Each row is where one point has got to under a steady rotation. How many ticks took it there?
The counts run from 0 to 248.
 69 108 114  85 111 143  73  79 105  33  93 115 103 114  52 112 109  66 103  92 108 122  92 104  73 108 108  93  94  83  85 108  93  85  93  73 108  95 119 -> 241
 75  89  92 119 118 102  78 129 101 115  65  86  88  98  82  48  92 123 124 101  83  78 120 117  84 102 131 130  70  98  79 111 137  73 109 111 124 110 125 -> 81
 86 109 131 131  92 104  94  83 113  60 104 126 108 109  81  89  97  71  78  94  95 104  95 121  67  66  60 121 112  67  89 102  86  81  96  46  96  79 102 -> 63
 83 134  93 134 101  89 115 160 118  52 109 113  99 127  73  83 103  98  73  99 127  86  89 135 100  95  92 109  97  81  65 115 105  88  89  82  81  89 113 -> 130
103  97  90 103  97  86 113 125  75  92  77  65 116 104  82  96  55 102  80 143  71 138  83  94 102 110 135  91  73 102 100 105 134 116 124 101  96  69 136 -> 216
 98 102 142 105  91  77 131  67  99  64 101  59 114  88  94 102  92  80  88 162  94 119  62 125  97 132  76 115  99  93  99  96  96 104 105 124  96  75  98 -> 100
 74 101 118 143 146  98 101 118 113  88  83  98  89 102  63  64  98  72 106 124 112  83  82 158 114 106  87 122  86  99 110 116  84  94  83 113 109  70  85 -> 200
 77 111 120  96  97 105  97  88  92  47 110 107  67  97  84 123  80  77  72  87 100  93  94 101  78 135  79 120 129  70  64  89  80  90  57 105  88  91 119 -> 234
 87  65 111 118  94 132  74  95  62 106  74  94 119  81  74  81  67  84  89 129  80 128  85 100  97  83 142 117  97  56 109  94 108  86 111  91 114  68 115 -> 150
 89 106 105  91  68  84  87  84  99  94  97 117 122 117 100  66  61  87  65  81  99 113  71  91  70 104  88 113 114  53  86  90 103  93  91  51  79  81 137 -> 55
108  99 126 120  87  75 126  88  91  76  92  51 132  90 108  80  98  91  82 161 100 108  55 120 107 114  79 135  96  71 104 103 106 105 105 126  89  85 102 -> 96
 77  94 124 132 109 114 101 100 125  64 103 122  70 102  67 106 121 102  99  90  88  80 126 138  56  84  84 119  96 102  75  87 107  63  91  78 120  98  85 -> 69
100 111 114 146 110  90  92 110 115  89  83 127 104  95  97  66  79 105 117 106 122  56  85 158  59  94  96 139 105  90  77  82  99  93  79 104  91  96  80 -> 193
 64  98 102  76  94  85 110  61 122  67 111  61  69 117  92  94 117 106  91  92  84 102 113  74  56 137  80 116  80 112  78  97 135  89  91  90 108 112 129 -> 173
107 119  74  98 121  94  83  98 102  80  61 112 101 129  83 108  57 100 105  68  99  92 105  97  42 104 117 121  83 117  83  81 120 115  65  72  72  94 123 -> 119
 74  92  86 128  87  83 110 112 103  73 104 106  78  93 111  93  51 112 123 126 108 112  92 126  49  93 111  94  69 141  90 109 135 110 132  82 114  89 102 -> 12
 90 112 144  83 105  87 116  92 121  84  90  63  91 118  61  84 129  87  59 114  61  93 101  88 103 137  71 107  92  82  72  95 101  78  91  97  90  85 133 -> 167
 76  79  84 130 144 106 112 100  95  85  80  62  78 111  64  95  96  88 108 129 109 125  99 112 108 105 107 115  61 122 126 111 129 109 105 112 115  70  96 -> 207
104 137  91 103 124  90  84 120  97  66  62 118 131 139  79  89  63  81 100  83 103 106  94 100  72  96 102 108  84 101  88 109 102 119  89  54  69  84 132 -> 121
 99  93 127  97  91  84 127  48 109  73 104  70  84  88  85 120  86  94  91 147  93 116  72 116  69 148  83 111  99 116  95  77 109 107  89 133  97  84  87 -> 103
132  89 124 107 103 104 108  93 102 112  78  78 102  99  67 103 112 115  60 115  59  82 107 100  79 103 101 136 103  72  74  50 119  78  74 108  85  71 105 -> 160
109 107 104 104  79 100 120  89  86  72 106  94  79  89 118 107  65 100  60 118 101  90  81  84  72 120  81 121 114  94  57  62 106 120  86 109  67  64 127 -> 227
 38  83  81 129  85 111 104 130 102  72 125 111  51  93  83  89  89 113  90 113 126 102  90 131  98 108 122 107 101  87  84 107 124  66  94 120 126  91 106 -> 139
113 108 142  98 111  92 112 100 112 100  83  71 111 112  59  84 127  91  51 116  51  84 100  96 104 117  83 122 102  69  74  79 102  79  82 100  86  73 121 -> 163
 86  93  86 138  91 100  97 115  85  92  92 115  74  79 120  84  33 115 122 121 106 100  95 126  53  86 119 109  83 129  80 100 125 119 121  92 105  80 106 -> 16
 74 102 103 128  89  85 105 123  94  72  96 114  90  93 107  79  42  96 120 133 102 120  86 130  69  93 111  86  72 125  90 126 119 113 139  75 113  84 110 -> 13
 52  56  70 130  91 128  95  90  83  86 107 102  62  82  90  91  74 111 106 118 115 120  90 104  81  95 139 121  99  93  97  90 132  73 104 115 130  81 101 -> 144
106 109 140  90 114 105 120  73 117  80  93  59  96 111  71  81 133  92  61 117  71  98 103  81  96 123  64 113  87  89  82  87 104  93 104  91  88  67 125 -> 166
 99 101 108 122 132 117 105 127  81  65  77  76  90  97  63 120 101  83  76 123  96  88  94 112 120 119 108 136 105  69  85  97  96  96  57 139  87  84 109 -> 31
 68 105 103  82  85  88  90  56 110  55  98  79  99 110 110  79  89 100 116  96 101 120  95  86  42 113  90 112  74 111  86 115 133  99 127  72 111 118 131 -> 178
 40  69  92 121  91 120  93 116  86  76 112 103  73  91  83  78  77  85  95 126 111 125  78 118 109 104 130  93  98  72  99 128 111  68 119 103 132  78 113 -> 142
 78  99 100  66  93  98 103 106 105  80  96  76  98 121  48  93 101  95  70 118  90 131  72  89 102 149 140  72  95  79  83  91 126  78  91 113  99  95 138 -> 43
130  90 132 107 105 121 104  91  88 102  73  77 131  95  67  89 102  88  62 135  64 102  89  91  97  92 102 118  96  65  90  71 107  95 105  89  81  57 112 -> 158
 77  97  90  90 109 140  78  85 112  51  89 115  89 116  52 118 104 100 113  78 109 110 113 102  47 110 131 106  96  97  73  81 123  71  80  89 107 118 108 -> 243
 94  64 107 120  90 118  76 109  70 117  77 102 113  87  67  94  65  98  88 116  69 112  90 107  95  88 147 130 111  53 102  81 120  71  83 108 111  79 113 -> 151
